(in the rows, 128 means zero)
runs of hidden systems:
path 1, Dutug (11 x 18):
[[139 138 130 142 111  60 115 116 115 134 117 196 102 122 193 122 104 117]
 [184 131 163 127 133 112 165 120 132 203 128 128 139  69 143  99 126 127]
 [121 177 159 157 121 122 140 101  97 124  79  82 153  97 113 156  80  98]
 [117 172 141  96 105  86 121 145 200  89 122  94 110 112 159 119 110 103]
 [129 138 149  94 134 120 105 160 125 139 145  69 170 113 102  86 186 117]
 [ 81 155 146 113 112 170 127 146  93  82 169 116 175 163 117 119  99 118]
 [106  74 120 102 126 154 150 147 199  89 170 114 102 149 103 144 128 143]
 [113  92  76 116 144 145 101 133  91 118 100 119 116 147  75 137 189 164]
 [127 127  90 155 137 165  96 124 112 108 150 203 110 185 161 111 126 141]
 [155  55 137 158 144 117 154 116 140 179 167 174 109 126 143 159 145 141]
 [134 121 107 127 137 117 149  93  67 173  59 160 113 104 118 152 104 137]]
path 2, Dutug (11 x 18):
[[182  88 138 151 111 153 122 149  90 152 133 140 155 137  48 124 107 147]
 [105 128 101 153 134 165 145 107 122  79 113 139 110  92 179 182 116 152]
 [137 123 140 123 155  85 118  89 191 167 106 133  74 162 124 109 170 119]
 [165 147 109 138 117 100  80 180  60 165 125 159 166 116 116 139 117 115]
 [100 118 143 139 116 155 175  96 132 122 147 129 135  92 209  97  86 115]
 [155 124 186 123 130  92 150 103 163 131 102  97 106 126  58 145 138 136]
 [127 197  72 112 125 141  87 177 111 113  93 117 146 104 136 157 130 124]
 [100 107 144 142 138 125 114 112 164 118 173 100 129 156 185  63 142  83]
 [130 115 181  91 105 100 151 151  92 130 161 145 153 139  59 148 135 157]
 [112 139  69 106 134 213 151 139 138 119 104 117 128 114 127 137  94 139]
 [121  86 127 181 144  98  94  95 163  85 126 104  83 162 124 122 163 111]]
path 3, Sanaz (11 x 18):
[[170 134 125 163 190 163 142 107 164 183 120 114 115 144  93 119 122  95]
 [124 131  98 163 117  95 130 165 151  58 129  72 109  85 105 145 114 123]
 [120 158 161  45 125  85 123 113 126 107  93 159 116 123 154  99 117 109]
 [144 132 170 130 134 165  98 121 111 149 146 115 169 188  66  94 145 113]
 [ 93  82  81 114 109 139 142 165 119 139 126  75 157  96 111 178 107 114]
 [ 93  89 114 105 143 129 139  63 143  99  82 144  81 139 174 110 120 116]
 [117 167 144 163 118 158  91 124  91  85 142 131 141 156 120 115 183 181]
 [122 116 137  89  84 138 131 170 145 175 164 153 164 119 158 187 125 144]
 [146  60 107 172 156 105 141  88 124 176 124 166  93 139 141 108 115 115]
 [130 191  79 185 155 140 134 141 108 109 118  98 120  86 146 111 148 153]
 [151 167 183  93 112 125 150 139 193  99 154 150 119 105 152 151 103 135]]
path 4, Lobeb (11 x 18):
[[128 134 132 115  84 139 114 151 131  55 135 111 122 117 105 103 164 197]
 [ 96  71 128  72 111 149 120 108 113 188 121 144 155 132 172 155 141 121]
 [131 136  81 184 191 118 122 133 148 128 160 155  89 178 119 114 140 109]
 [120 152 138 177  86 127 161 118 100 113 124  97 131  77 143 111 148 196]
 [146  55 161  86 145 136 157  88 136 151 112 163 116 101 152 145  96  99]
 [160 188 121 128 155 133 129 177 170 125 180 174 114 160 102 120 134 136]
 [105 172 143 157  74  99 133 133 110 168 126  87 169  89 174 123 111 120]
 [156  73 146 131 181 111 135 110 109 112 113 125 122 115  89 131  90  61]
 [141 198 132  83 123 160 126 157 146  93 114 130 126 143  70 115 140 168]
 [ 92 109 139 107  56 108  88 121 152 157 108 101 156 142 178 152 118 106]
 [132  89  91 149 198 112  95 151 101 100 150 133 123 144 104 143 156  77]]
path 5, lubot (11 x 18):
[[159 150 119 101 127 137 112 187 181 113 168 137 128 159  81  80 126 128]
 [121  75 120 175 122 100 132 133 107 187 137  88 149 116 108 179 141 113]
 [ 93 107  96  96 145 155 154  87 129  83  79 149  88 116 159 145  93 128]
 [163 185 187 127 119 110 122 135 167  96 149 133 119 123 114 114 170 174]
 [122  94 126 150 126 152 126 140  58 176 172 151 179 143 136 109 140 133]
 [133 102  45 131 154 128  94 144 164  99  94 123  85 140 115 116 106  94]
 [136 151 167 166 106  71 150 101 146 139 109  84 114  72 149 152 147 147]
 [126 140 160  87 133 177 143  99  89 150 135 187 152 138 172 107 105 124]
 [156 165 103 131 156 116  72 185 150  99 150 135 126 170  83 121 141 100]
 [ 80 102 110 167 103  99 147 126 103 163 128  49 153 102 133 139 137 117]
 [131 107 141  76 128 147 156  86 148 119  70 150  96 124 129 108  69 112]]
path 6, Dera (11 x 18):
[[ 78 115 142  92 185 138 161 102  94 168 158 154 144 155 148 141 150 102]
 [138 141  92 207  77 114 124 129 130 155 118 146 102 150 129 109 115 180]
 [168 101 126  80 126 190 109 147 149 107  97 111 148  76 122 157 104 115]
 [115 160 146 106 181  90 168 103 111 161 144 158 118 130 167  83 137  96]
 [152 148 103 182  74  84  83 177 122 132 134 138 133 147 105 141 112 141]
 [108  71 109  82 142 182 104 119 135 127 108  78 157 119 129 146 123  78]
 [102 155 133 147 147  76 196  92 126 143 124 114  94 106 142  62 137 145]
 [165 160 135 123  86 112  83 184 169  85 139 127 127 130  98 157 133 148]
 [ 94  92 157 105 186 152 109  87 109 110 126 117 144 159 141 155 149  70]
 [ 96 131 117 188  97  89 174 116  84 146 142 130 115 119 134 102 144 188]
 [167 118 117  93 101 196 101 161 184  98 129 130 129 130  91 136 121 159]]
path 7, zap (11 x 18):
[[177 106 184 117 138 186 135 108 136 112 125 168 137 116 124 162  84 117]
 [116 141  85 151 162  68 139 155 113 147 158 169  99 117 151 162 170 139]
 [ 78 168 120 117 114 132 107 123 133  84 112  79 139 163 127  78  99  87]
 [211  87 167 155 124 137 106 104 111 136  92 142 130  81 117 127 117 127]
 [106 145 107 107 137  97 165 181 136 198 180 124 147 114 130 153 147 127]
 [ 82 135 120  93 121 146 110 110 130  69  93 127 118 178 101 162  87 100]
 [174 103 120 160 139 104  94 103 127 131  80 123  98  81 144 115 188 150]
 [104 135 149 108  91 125 162 163 162 163 187  85 167 131 125  87 129 134]
 [136 100 139 111 131 183 119 109 101 108 115 186 132 169  97 177  93 140]
 [119 132  79 157 185 107 134 119 146 137 124 122  84  99 169 132 193 136]
 [ 91 148 158 121  70 112 150 129 140  87 146  88 140 133 135  62  86 127]]
path 8, zap (11 x 18):
[[139 118 108 202 140 165 127 130 100 116 128  75 141 111  71 148 146 150]
 [ 98 100 126  90 109 150 154 103 144 174 121 123 141  95 209 137 111 116]
 [150 141 138  79 142  95 149 142 142  87 130 190  83 143  80 107 117 152]
 [117 173 132 192 131 143  85 135  98 102 143  93 152 130 132 156 182 147]
 [129  73 130 132 106 136 112 108 162 166 135 125 134 145 185  87  95  75]
 [154 117 114 115 164 115 182 153  83 122 128 160 110 103  54 109 106 151]
 [ 95 206 141 127 139 146 122 120 125 124 120 102 151 107 166 189 150 126]
 [146  95 131 121  95  81  78 131 183 106 121 153  99 155 162 106 105  97]
 [142 111 115 146 142 112 128 158  59 137 138 111 145 124  53  90 158 145]
 [104 148 147 129 129 187 147  97 155 182 113  90 160 123 154 176 107 104]
 [142  85  99  96 115  87 137 140 161  99 116 182  72 113 142 152 103 139]]
path 9, Dera (11 x 18):
[[168 135 125 106 155  96  79 151  89 182 120 145 156  99 146 120 167  95]
 [101 151 119 151  96 133 113 150 105 141 153 102 171 155 139  65  81  86]
 [107  87  79 120 127 100 161 150 165 113 117  85 100 109  90 135  82 100]
 [130 153 143 104 152  95 122 115 190 154 106  74 107 109 130 134 192 120]
 [111 176 169 145 109 102  86 115 104  49 125 112 134 141 140 109 150 124]
 [101  65 136 120 136 124 138 150  88  77 184 127 142 141  86 143 145 138]
 [100 121 140 137 128 168 166  93 163 178 137 122 118 180  97 140 155 173]
 [144 162 126 152 116 167 130  96 149  87  87 149  91 104 154 164 119 175]
 [175  92 155  89 155 133 116 136  97 113 147 195 136  88 161 133 157 132]
 [139 147 141 131 120 131 125 135  83 197 151 186 159 179 116 100 104 123]
 [120 125  54 168 116 162 135 153 129 151 115 124 131 122 134 158  63 112]]
path 10, lubot (11 x 18):
[[131 176 176 133 170 121 159 145 142 120 200 119 149 138 122  94 126  92]
 [ 90 136  96 117  99 136 108 147 124 194 119 111 164 187 100 149 107 107]
 [115  87 115  84 129 106 130 141 120  65  87  91 117  86  89 163 107 105]
 [104 136 187 134 139 140 200  87 169 117 163 112 107 135 121 127 137 161]
 [137 124 130  99  92 154 108 146 100 155 134 195 145 177 107 150 138 178]
 [139  65  81 140 164 134 102 164 112  70 151 114 117 100 110 134 169 132]
 [107 109 119 197 116 126 150  70 162 147 110 101  87 134 158 101 144 155]
 [182 141 134 103  95 117 117 128 104 149  90 203 119  95 155 117 111 157]
 [166 145 130 153 191 147 103 157 131 107 183 132 145 100 161 124 160  90]
 [ 84 158 101 172 113 111  90 108 122 163 108  96 136 183 154 107 129  93]
 [140 142 117  77 101  88 137 144 104 121  70 113 129  71 118  96  80 105]]
path 11, Sanaz (11 x 18):
[[121 143 166 144 150 130 190 143 131 107 203 101 148  86 135 119 131 133]
 [148 147 153 115 127  87 150 100 138 168  66 137  99 117  90 187 111 132]
 [158 130  81 125 156 124  60 161 161 103 121 128 106 160 107  94 147  92]
 [100 131 156 119  83 102 143 145 107 103 158  84 166  95 157  80 103 106]
 [129 127 157  80 147 166 167  87  95 147  83 156 129 135  88 143  96 133]
 [115  95  97 142 164 152  91 135 162 107 136  91 114 160  91 157 191 128]
 [ 83 117 113 125  47  84 101 133 128 109 115 111 132 115 187 132 112 129]
 [141 129 140 103 138 172 136 101  79 143 126 205 136 152 147  76 118 144]
 [125 121 132 174 160 166 147 134 127 158 178  92 155 122 106 167 184 146]
 [123 118  95 144  90  86 136 129 171 143  92 131  90 105 157 190  92 129]
 [164 141 114 135 157 110 100 123 115  99 127 189  91 141 151  51 143 131]]
path 12, Lobeb (11 x 18):
[[123 140  73 160 139 123  68 160 135 116 151 144 120 139 173 151 183 137]
 [105  97 122 164 139 137 139  96  72 123 138 113 138  99 177  55 153 133]
 [127  74 133 134 144 160 194  96 119 137 138 165 101 145  84 122 104 165]
 [146 169 115 129 121 134 155 136 201 167 126 147  92 111 144 169 144 167]
 [147 149 172 151 123  71 114 123 136 129 157 144 137  98 205 129 129  95]
 [164 130 137 137 152 143 149 160  67 112 162 148 161 102  98  91  75 101]
 [125 164 137  98 112 149 166 127 161 173 100  82 141 136  65 102  93 130]
 [115 141 156 126 109  72 101 121 168 116  97 107 114 147 111 206 121  99]
 [156 137 103 106 139 118  54 170  98  70 112 135 141  96 143 133 148 101]
 [106  98 134  95 106 167 101 121  98 127 132 104 163 158 120  48 144 122]
 [ 64  89  90 138 125 145 150 114 128 148 129 114 118 186  88 171 130 138]]

runs to name:
path 13 (2 x 18):
[[140  72 113 126  86 151 176 136 140 166 138 149 118 106 111 141 115 191]
 [ 76 146 116  66 155 174 153 126 119  99 147 148 125 141 144 142 171 166]]
 -> zap
path 14 (2 x 18):
[[181 106 124 139 121 148 131 122  58 156  84 183 136 107  96 149  99 156]
 [142 149 145 119 147 186 134 111 226 123 136 100 116 140 140 115 119 109]]
 -> Lobeb
path 15 (2 x 18):
[[157 187 156 141 112 134 153 134 124  98 114  95 127  90  74 109 136 182]
 [132 119 155 126  88 162  81 141 144 145 164 142 170 135 192 176 148 128]]
 -> zap
path 16 (2 x 18):
[[114  80 174  79 100 107 144 115 102  83 113  95 141  81 111 127 143 144]
 [ 91 141 128  93 148 147  88  94 100 151  83 144 138 184 128 166 139  95]]
 -> Sanaz
path 17 (2 x 18):
[[146 143 115 103 119 194 133 157 158 149 138 110 143  93 134 129 176 183]
 [ 91 116 137 149 177 153  96  84 106 110 122 107 137 184 120 149 139  75]]
 -> Dutug
path 18 (2 x 18):
[[115  93 113  82 153 101 120 141  94 139 136 107 136 116 125  56 186 116]
 [125 160 155 159  99 176 139 134  85 107 164 156 159 168 100  99  94 160]]
 -> Dutug
path 19 (2 x 18):
[[123 179 121 167 154 111 147 102 144 122 100  70 113  69 172 114 127 106]
 [159 135 175  90  63  91 114 160 132 119 134 151 153 112 138 113  83 117]]
 -> zap
path 20 (2 x 18):
[[141 161 124 180 137 146 187 139 149 141 173 136 108 107 115 123 146 190]
 [142  79 121 120  82 172  66 130 127 156 125 166 151 146 173 144 139 142]]
 -> lubot
path 21 (2 x 18):
[[137 120 175  88 154 155 126  88  89 165 132 180 145 161 133 114 172 142]
 [126 152  96 201 149 135 153 132 186 129 158 130  84 157 116 142 121 141]]
 -> zap
path 22 (2 x 18):
[[126 138 145 157 132 150  66 143 106 111 138  92 179 138 127 182 139  80]
 [ 52 118 112 104 118  83 146 110 111  97 121 101 112 152 135  79 108 101]]
 -> lubot
path 23 (2 x 18):
[[165 134 155 133 117 120  81 127 151 126 153 171 126 121 201 100 172 142]
 [142 109 150 115 107 126 109 132  53 121 110 161 162 154  88 124  71 103]]
 -> Dera
path 24 (2 x 18):
[[141 173 164 111 140  99 162 115 133 181  94  98 140  69 131 168 131 116]
 [126 142 121  80  70  87  90 174 175 119 124 144 124 152 117 170 108 130]]
 -> zap
path 25 (2 x 18):
[[116 173 117 148 137 159 148  94  93 132 107 136 114 149 115  54 142 175]
 [193 111 120 143  76 135 102 183 140 135 146 150 144 107 118 106  85 136]]
 -> lubot
path 26 (2 x 18):
[[117  71 144 144 118 139  82  71 109 100 106 159 117 178 150 125 128 117]
 [136 166  91 124 144  69 154 159 119 109 131 157  84  99 118  84 151 167]]
 -> lubot
path 27 (2 x 18):
[[ 96  75  88 160 153 146 141 113 168 127 125  52 110 101 154 124 136  96]
 [104 160 140 138  97 118 128  92 114  50  90 141 100 119 148 133 100 155]]
 -> Sanaz
path 28 (2 x 18):
[[129  94 101 185 116 174 103 120 129 163 147 157 136 194 125 126 105 121]
 [ 92 136  94 164 164 132 179 129 152 112 146  70 107  88 135 143 165 149]]
 -> Lobeb
